In the data rows, the value 128 means zero.
Here are some numbered points:
[ 96. 114. 142. 131. 140. 130. 131. 184. 115. 140. 154. 141. 124. 151.  76. 104. 119. 224. 105. 118. 132. 134. 156.
 154.] 0
[ 56. 156. 121. 151. 136. 131. 214. 222. 111. 125.  93. 138. 125. 138.  53. 132. 111. 211. 130. 137.  65. 112. 145.
 153.] 1
[ 84.   0. 106.   0. 213.  85. 208.  77. 126. 191. 178. 191. 127. 132.  53. 144. 137. 207. 238.  50. 155.  94.  79.
 101.] 2
[151. 232. 128. 238. 134. 145.  82. 155. 107. 102. 127. 121. 124. 122. 173. 101. 101.  44.  83. 124.  90. 120. 110.
 159.] 3
[ 59.  85. 120.  17. 208. 124. 154.   0. 132. 144. 160. 146. 123. 119.  58. 125. 148. 216. 168. 155. 203. 123. 224.
 147.] 4
[ 98. 101. 139. 112. 122. 132. 209. 155. 126. 144. 116. 164. 130. 166. 104. 105. 134. 204. 153. 142. 123. 125. 194.
 116.] 5
[109.   0. 102.   0. 197.  79. 178. 113. 125. 197. 204. 188. 136. 126.  37. 142. 137. 174. 253.  28. 155.  90.   8.
  84.] 6
[ 71.  33. 121. 112. 176. 115. 198. 109. 130. 155. 129. 160. 137. 138.  72. 122. 128. 223. 153. 152. 127. 133. 192.
 132.] 7
[154.  75. 132.  88.  78. 116. 172. 239. 114. 157. 170. 149. 134. 141.  95. 105. 112. 144. 179.  68. 139.  94.  31.
  99.] 8
[ 74.  78. 126.   0. 220. 115. 174.   0. 137. 148. 181. 153. 117. 126.  49. 118. 150. 238. 183. 101. 235. 109. 184.
 135.] 9
[ 81.   0. 109.   0. 210.  94. 191.  55. 129. 180. 183. 181. 130. 137.  55. 141. 140. 229. 213.  73. 176. 102. 118.
 107.] 10
[ 79.  84. 125.  34. 177. 118. 172.  60. 133. 148. 158. 152. 128. 138.  63. 123. 132. 230. 161. 134. 168. 115. 199.
 136.] 11
[247. 242. 113. 231.  87. 141.  23.  89. 150. 103.  90.  86. 119.  95. 241. 180. 116.   0.  72. 158. 125. 144. 110.
 118.] 12
[121. 139. 147. 170. 110. 144.  77. 165. 126. 121. 154. 116. 137. 134. 123. 117. 112. 145.  81. 123. 132. 139. 109.
 144.] 13
[157.   0. 104.   0. 125.  67. 166. 212. 103. 215. 198. 186. 148. 134.  58. 131. 126. 123. 255.   0. 124.  71.   0.
  63.] 14
[147. 139. 121.  98. 155. 126.  74.  66. 145. 124. 125. 118. 126. 109. 152. 143. 143. 133. 106. 152. 144. 147. 163.
 132.] 15
[ 69. 193. 154. 243.  54. 123. 186. 201. 128. 109.  79. 139. 145. 138. 143. 114.  97. 113. 127. 172.  37. 139. 140.
 140.] 16
[136.  71. 130.  50.  99. 105. 196. 183. 120. 166. 166. 160. 133. 146.  84. 101. 128. 173. 189.  66. 166.  98.  67.
 105.] 17
[ 78.   0. 110.   0. 218.  98. 189.  36. 133. 172. 178. 183. 125. 137.  58. 142. 141. 238. 210.  90. 185. 110. 149.
 116.] 18
[ 68. 140. 137. 167. 138. 136. 197. 206. 138. 133.  97. 139. 139. 150.  95. 100. 120. 229. 121. 149.  70. 116. 155.
 128.] 19
[127. 125. 127. 119. 222. 133.  74.  88. 141. 139. 151. 130. 122. 104.  99. 139. 127. 181.  95. 124. 161. 140. 131.
 143.] 20
[ 78. 109. 136. 106.  99. 128. 226. 197. 126. 144. 116. 154. 129. 164.  90. 107. 127. 232. 156. 125. 119. 119. 189.
 132.] 21
[ 74.  81. 128.  28. 167. 125. 158.  35. 138. 135. 161. 140. 125. 125.  68. 124. 146. 215. 157. 149. 193. 130. 225.
 144.] 22
[ 67.  92. 125.  69. 183. 128. 145.  31. 133. 141. 150. 144. 129. 121.  73. 123. 147. 206. 144. 156. 173. 128. 214.
 143.] 23
[ 48.  80. 130.  50. 158. 124. 238. 108. 127. 147. 118. 162. 122. 143.  63. 135. 149. 244. 181. 138. 124. 129. 207.
 140.] 24
[138. 102. 126.  58. 128. 121. 113.  80. 133. 138. 149. 122. 121. 121. 133. 131. 137. 171. 124. 147. 188. 148. 188.
 128.] 25
[ 60.   7. 124.   0. 171. 103. 238.  93. 130. 158. 125. 177. 129. 153.  72. 133. 139. 235. 199.  99. 128. 112. 192.
 119.] 26
New points follow, each followed by the number of its nearest point above by angle.
[233. 243. 121. 221.  96. 134.  27.  91. 130. 101.  90.  76. 126.  99. 254. 158. 131.   0.  94. 132. 100. 174.  79.
 127.] --> 12
[209. 205. 114. 160. 145. 147.   0.  52. 137. 115. 117.  94. 125. 106. 236. 145. 115.  33.  77. 150. 128. 151. 114.
 121.] --> 12
[217. 252. 129. 174.  94. 144.  31.  77. 127.  93.  70.  89. 119. 113. 255. 153. 126.   0. 110. 172. 111. 149. 161.
 115.] --> 12
[150. 142. 145. 153. 114. 133.  82. 151. 118. 117. 149. 114. 134. 129. 121. 124. 119. 121.  91. 120. 122. 146. 125.
 142.] --> 13
[198. 231. 125. 197. 112. 136.   0.  95. 144. 103. 116.  89. 120.  99. 199. 143. 133.  12.  99. 137.  95. 162. 106.
 123.] --> 12
[134. 123. 129.  90. 114. 128. 123.  97. 128. 125. 146. 116. 122. 119. 120. 124. 128. 165. 112. 131. 165. 142. 166.
 147.] --> 25
[142. 149. 132. 167. 101. 137.  58. 170. 121. 130. 138. 101. 127. 133. 139. 121. 121. 150.  58. 138. 115. 139. 113.
 137.] --> 13
[241. 255. 123. 185.  97. 141.   0.  38. 132.  98.  92.  74. 127.  91. 255. 167. 124.   0.  87. 162. 132. 146. 120.
 122.] --> 12
[203. 204. 125. 202. 110. 134.   0. 113. 152. 105. 121.  73. 117.  94. 218. 146. 119.  33.  44. 132. 125. 148.  81.
 142.] --> 12
[111. 172. 141. 218.  74. 141. 210. 196. 114. 113. 102. 114. 119. 139. 139. 142. 121. 136.  86. 164.  86. 127. 162.
 153.] --> 16
[111. 142. 136. 161. 212. 136.  95.  91. 139. 142. 113. 132. 107. 128. 109. 147. 135. 162. 105. 168. 108. 132. 156.
 136.] --> 20
[120. 152. 141. 219. 138. 126.  77. 204. 124.  83. 129. 112. 141. 142. 105. 120.  90. 159.  69. 134.  90. 155. 117.
 137.] --> 13
[120.   0.  99.   0. 193.  76. 173. 125. 116. 202. 206. 189. 139. 114.  16. 141. 137. 151. 254.  15. 157.  84.   0.
  82.] --> 6
[ 90. 124. 158. 147. 121. 129. 151. 165. 123. 123. 163. 131. 132. 148.  79.  97. 119. 203. 109. 125. 132. 120. 126.
 128.] --> 0
[ 81. 116. 140. 181. 133. 157. 112. 189. 117. 129. 156. 156. 127. 154.  64. 105. 121. 194.  69. 142. 102. 131. 122.
 140.] --> 0
[113. 178. 132. 196.  54. 138. 189. 162. 139.  76.  75. 121. 139. 138. 161. 128. 123.  96. 134. 163.  83. 124. 150.
 130.] --> 16
[149.   0.  92.   0. 153.  63. 173. 211. 103. 230. 214. 197. 144. 119.  24. 139. 132.  99. 255.   0. 112.  67.   0.
  51.] --> 14
[123.  86. 130.   0. 120. 115. 209. 142. 124. 158. 162. 160. 121. 150.  99. 109. 134. 195. 196.  58. 177.  98. 102.
 108.] --> 17
[140. 149. 128.  92. 151. 136.  75.  71. 134. 117. 141. 123. 130. 115. 138. 131. 139. 137. 112. 141. 167. 145. 165.
 138.] --> 15
[231. 255. 129. 255.  88. 152.  54.  88. 145. 111.  62.  82. 131.  96. 255. 183. 115.   0. 109. 112.  82. 148.  83.
 106.] --> 12
[ 90. 198. 133. 201.  43. 154. 186. 178. 111.  91.  85. 112. 127. 164. 150. 124. 107. 109. 126. 165.  83. 122. 178.
 139.] --> 16
[229. 255. 100. 238.  89. 155.   0.  79. 118. 108. 122.  67. 126.  94. 251. 177. 147.   0.  81. 122.  96. 139.  77.
 125.] --> 12
[102. 117. 144. 122. 106. 129. 156. 193. 112. 157. 167. 145. 134. 132.  66.  95. 127. 198. 116. 104. 158. 121. 124.
 135.] --> 0
[ 85. 163. 115. 187.  91. 130. 209. 187. 114. 103. 100. 120. 121. 140. 143. 102. 111. 132. 140. 152.  92. 113. 145.
 162.] --> 16
[194. 233. 125. 184. 206. 144.   0.  21. 162. 109. 110.  88. 124.  99. 223. 169. 131.  17.  66. 153. 145. 149. 103.
 121.] --> 12
[211. 203. 132. 189.  96. 134.  14. 125. 127. 116. 116.  86. 127. 106. 212. 154. 103.  41.  63. 143. 117. 158.  84.
 125.] --> 12
[123. 138. 113. 109. 227. 143.  77.   0. 148. 128. 126. 132. 125. 101. 129. 150. 138. 139. 116. 161. 158. 136. 182.
 129.] --> 15
[245. 255. 112. 201.  87. 166.  14.  74. 125.  96.  79.  71. 112. 105. 255. 182. 121.   0.  99. 162. 126. 145.  98.
 113.] --> 12
[ 90. 100. 159. 174. 134. 138. 118. 178. 127. 148. 137. 145. 132. 130.  89. 104. 102. 186.  76. 138. 115. 115. 141.
 146.] --> 0
[166. 173. 127. 146. 114. 136.  72. 105. 131. 118.  98. 113. 128. 135. 185. 147. 131.  75. 102. 171. 112. 138. 147.
 120.] --> 12
[227. 244. 139. 242.  74. 143.  19.  99. 121.  87.  86.  70. 134. 106. 255. 155. 131.   0.  86. 127. 109. 166.  77.
 121.] --> 12
[ 85. 110. 153. 158. 133. 128. 131. 180. 120. 133. 139. 130. 140. 161.  65. 102. 106. 193.  88. 119. 134. 125. 120.
 120.] --> 0
[251. 241.  94. 255.  54. 138.  90. 117. 152. 101.  65.  76. 108.  85. 255. 151. 150.   0. 123. 129.  87. 126.  71.
 117.] --> 12
[150.   0. 111.   0. 130.  81. 171. 203. 108. 199. 193. 182. 142. 137.  50. 123. 126. 137. 249.  20. 136.  83.   0.
  75.] --> 14
[221. 179. 115. 203. 112. 129.   5. 149. 135. 108. 116.  89. 140.  99. 210. 146. 128.  35.  70. 152. 133. 152.  85.
 130.] --> 12
[135. 122. 148. 195. 124. 127.  91. 228. 113. 134. 159. 107. 129. 121.  75. 104. 121. 160.  63. 123. 123. 134.  83.
 125.] --> 13
[214. 200. 113. 167. 109. 137.   9. 106. 136. 108. 114.  93. 136. 111. 221. 144. 122.  26.  68. 144. 135. 162.  91.
 136.] --> 12
[255. 255. 110. 251. 115. 147.  31.  52. 156.  92.  35.  82. 128.  88. 255. 180. 117.   0.  88. 149. 109. 149. 113.
  88.] --> 12
[210. 241. 114. 229.  77. 147.  79.  98. 130.  85.  51.  97. 135. 116. 255. 162. 127.   0. 112. 155. 106. 152. 130.
 102.] --> 12
[ 97. 163. 133. 170. 183. 132.  95. 121. 129. 128. 147. 129. 133. 125. 113. 127. 127. 175.  85. 142. 108. 136. 151.
 142.] --> 20
[197. 206. 120. 157.  64. 151.  78. 118. 132. 100.  77. 101. 118. 117. 244. 152. 131.   8. 112. 179. 119. 150. 157.
 131.] --> 12
[241. 244. 113. 173.  85. 148.  19.  55. 135.  79.  58.  78. 124. 114. 255. 166. 124.   0. 115. 196. 124. 156. 154.
 113.] --> 12
[223. 197. 125. 206.  92. 143.   2. 157. 145. 113. 131.  89. 153.  89. 216. 140. 140.  14.  58. 146. 119. 160.  82.
  99.] --> 12
[128. 202. 130. 217.  63. 137. 145. 163. 103.  83.  57. 124. 133. 145. 157. 138. 136.  90. 124. 189.  66. 126. 142.
 136.] --> 16
[101.  98. 133.  60. 145. 123. 172. 116. 131. 141. 159. 142. 119. 139.  74. 108. 133. 234. 140. 108. 187. 123. 171.
 137.] --> 11
[145.   0.  92.   0. 146.  66. 169. 203. 109. 220. 206. 190. 151. 132.  36. 137. 128. 116. 255.   0. 113.  78.   0.
  63.] --> 14
[124. 114. 112.  82. 197. 138.  87.   0. 143. 132. 130. 124. 123. 121. 149. 149. 138. 133. 128. 175. 177. 140. 199.
 132.] --> 15
[240. 255. 121. 218.  93. 158.  16.  81. 138. 107.  84.  79. 111.  92. 255. 162. 126.   0.  88. 137. 112. 162.  90.
 114.] --> 12
[131.  88. 135.  48.  98. 115. 175. 183. 115. 159. 163. 155. 129. 151. 101. 103. 128. 197. 167.  81. 171.  98.  98.
 115.] --> 17
[120. 151. 106. 254. 205. 151.  45. 217. 157.  83. 158. 115. 175.  82.  93. 116. 119. 182.   3. 132.  79. 143.  66.
 117.] --> 13
[155. 149. 112.  86. 165. 134.  65.  13. 137. 128. 132. 116. 119. 107. 164. 149. 147. 114. 115. 154. 172. 152. 173.
 130.] --> 15
[198. 171. 115. 152. 124. 133.  28.  93. 130. 125. 123.  94. 123. 103. 199. 155. 128.  63.  76. 160. 137. 168. 131.
 126.] --> 12
[111.  51. 124.  94. 120. 111. 160. 168. 124. 154. 160. 161. 130. 138.  80. 122. 137. 195. 154. 112. 156. 120. 121.
 115.] --> 17
[232. 213. 104. 166.  77. 146.  43.  68. 144. 103.  61.  94. 128. 115. 255. 178. 119.   0. 113. 198. 129. 154. 154.
 111.] --> 12
[ 85. 106. 145. 153. 127. 136. 143. 183. 115. 120. 158. 137. 131. 143.  66.  91.  97. 189.  96. 114. 142. 130. 133.
 140.] --> 0
[126. 168. 125. 153.  38. 135. 194. 155. 132.  99.  75. 113. 132. 121. 160. 124. 147.  90. 153. 171. 103. 145. 194.
 127.] --> 16
[ 98.  25. 121.  91. 139. 112. 190. 143. 122. 142. 128. 161. 132. 139.  85. 124. 140. 207. 141. 158. 141. 118. 168.
 119.] --> 7
[233. 185. 135. 191. 119. 155.   0. 141. 129. 108. 121.  80. 119.  79. 209. 161. 117.  38.  46. 145. 131. 141.  89.
 110.] --> 12
[229. 217. 118. 214. 110. 151.   0. 119. 136.  99. 109.  86. 116.  94. 227. 151.  92.   0.  71. 165. 126. 163.  96.
 135.] --> 12
[246. 251.  97. 206.  94. 151.   3.  50. 142.  90.  43.  77. 120. 107. 255. 193. 124.   0. 108. 185. 102. 151. 120.
 104.] --> 12
[116. 159. 138. 163.  27. 141. 228. 185. 127. 100.  71. 120. 128. 137. 162. 130. 156. 111. 162. 175. 102. 134. 192.
 131.] --> 16
